(in the rows, 128 means zero)
Each named turn below is shown by a few rows before and after it. Which turns, in which order, take the first row of each later pair to the second? The first pair is answered.
W:
[134 105 123 144 149 107 174  99 147 110 140  90  92 129 120 122 141 101
  89 170]  ->  [121  81 129 152 166 125  83 118 188 136 118 114 156 135 127  90 133 111
 130 154]
[122 110 112 116 181 151 112 128 150 176 163 193 106 133 121 121 123 147
  92 193]  ->  [ 91 115 110 114 156 148 109 150 137 177 134 191 145  75 133  95 163 178
 141 138]
[138 144 134 127 135 133 130 154  99 128 127 114 121 113 139 132 140 138
 144 118]  ->  [144 144 138 129 139 134 130 153 107 122 137 116 104 138 131 134 119 130
 124 139]
G:
[127 115 139 134 132 122 170 115 140  94 125 109 105 126 115 116 127 122
 113 158]  ->  [129  90 142 144 136 125 141 124 152  89 117 103 120 140 122 105 119 121
 122 141]
[138  45 133 136 141 133 111 120 202  67 121 105 130 189 101 102 107  88
  77 167]  ->  [131  60 142 135 147 152  47 136 203 105 109 130 156 193 116 106  94  95
 108 152]
[145 191 108 120 157 122 192 143 133 116 152 148 147 131 127 171 108 110
  78 123]  ->  [147 165 106 124 154 115 193 141 146  97 145 134 150 139 136 167 102 109
  70 114]
[ 89 121 129  99  92 133 153 145 126 140 106 150 168 105 143 101 181 126
 182  85]  ->  [ 91 127 126  94  93 131 164 139 124 132 115 151 163 105 139 112 189 130
 173  92]
J:
[135 144 124 124 123 113 185 115 106 114 141 125  97 116 114 139 150 140
 110 148]  ->  [134 147 131 128 149 147  79 132 131 152 137 163 127 153 128 135 102 131
 131 146]
[143 119 140  92 168 143 119  90 153 174 143 132 132 200  96 167 103 122
 121 209]  ->  [143 114 129  82 148 120 186  74 134 141 150 101 116 174  93 172 133 128
 100 208]
[106 116 146 113 158 121 113 133 154 140 119 119 145 119 116 106 161 139
 126 140]  ->  [106 123 148 111 148 111 132 126 148 135 111 117 133 112 111 107 170 136
 126 143]
S:
[127 118 157 116 105 101 145  96  87 119 113 114 115 117 132 111 160 183
 121 140]  ->  [116 107 159 116 116 109 113 103 101 132 103 126 143 110 136  97 158 183
 141 135]
[140  95 132 149  85 143 114 117 123 103 128 145  80 126 131 140 121  94
 108 126]  ->  [139  89 127 142  79 141 115 126 117 103 120 140  81 112 138 134 127 102
 120 106]
[107 106 117 125 140  92 161 109 156 110 104  74 149  82 122  96 147 140
 109 104]  ->  [100  96 114 122 154  97 136 110 178 124  99  85 168  89 114  90 136 137
 108 115]
Then:
Between the rows of a pair lie 2 to 3 turns.
[130  90 125 111 115 101 186 101 109  76 117  94 130  94 104 104 151 116
 144 127]  ->  [114  97 126 113 127 133  82 129 121 134 107 135 182 107 127  92 118 123
 192  89] => G, G, G
[142  95 122 118 135  97 150 107 163 129 119  80 126 146 105  84 120 132
 113 134]  ->  [136 117 120 118 109 102 179 111 129 115 104  74 124 110 117  95 146 149
 126 100] => W, G, W
[144 101 145 120  86  87 144 125 110  57 159  90 108 117 142 148 114  96
 119 122]  ->  [119  82 153 123  96  98  77 149 131  74 138  98 157 106 156 118 128 106
 159  94] => W, W
[122 157 132 122 146 179  96 120 129 157 158 142 101 180 100 170  83 119
 114 170]  ->  [110 180 136 121 144 184  85 128 116 177 148 157 119 149 102 167 106 138
 140 160] => S, W, G
[135  97 117 131 124 140  82 162 115 133 118 143 174 120 146 126 105 132
 171  70]  ->  [149 166 116 111 111 134 170 143  66 135 152 147  92 108 129 173 123 133
 127 109] => G, W
[141  77  83 172 148 134 111 142 139  85 113 110 160 144 135 107 145 107
 124  86]  ->  [143 105  91 174 171 160  70 143 156 128 119 144 163 164 127 117 128 107
 133 104] => S, G
[139 147 155 149 140 138 136 124 131 158 174 165 121 162  95 151 111 120
 115 191]  ->  [115 163 160 143 101 125 177 143  89 138 143 155 136  84 106 146 171 151
 140 135] => W, W
[147 111  86 146 101 119 146  99 111  79 145 106  95 190 132 149  92 108
  74 134]  ->  [100 142 100 146 130 158  29 130 132 157 122 155 162 166 146 122  97 136
 146 100] => W, G
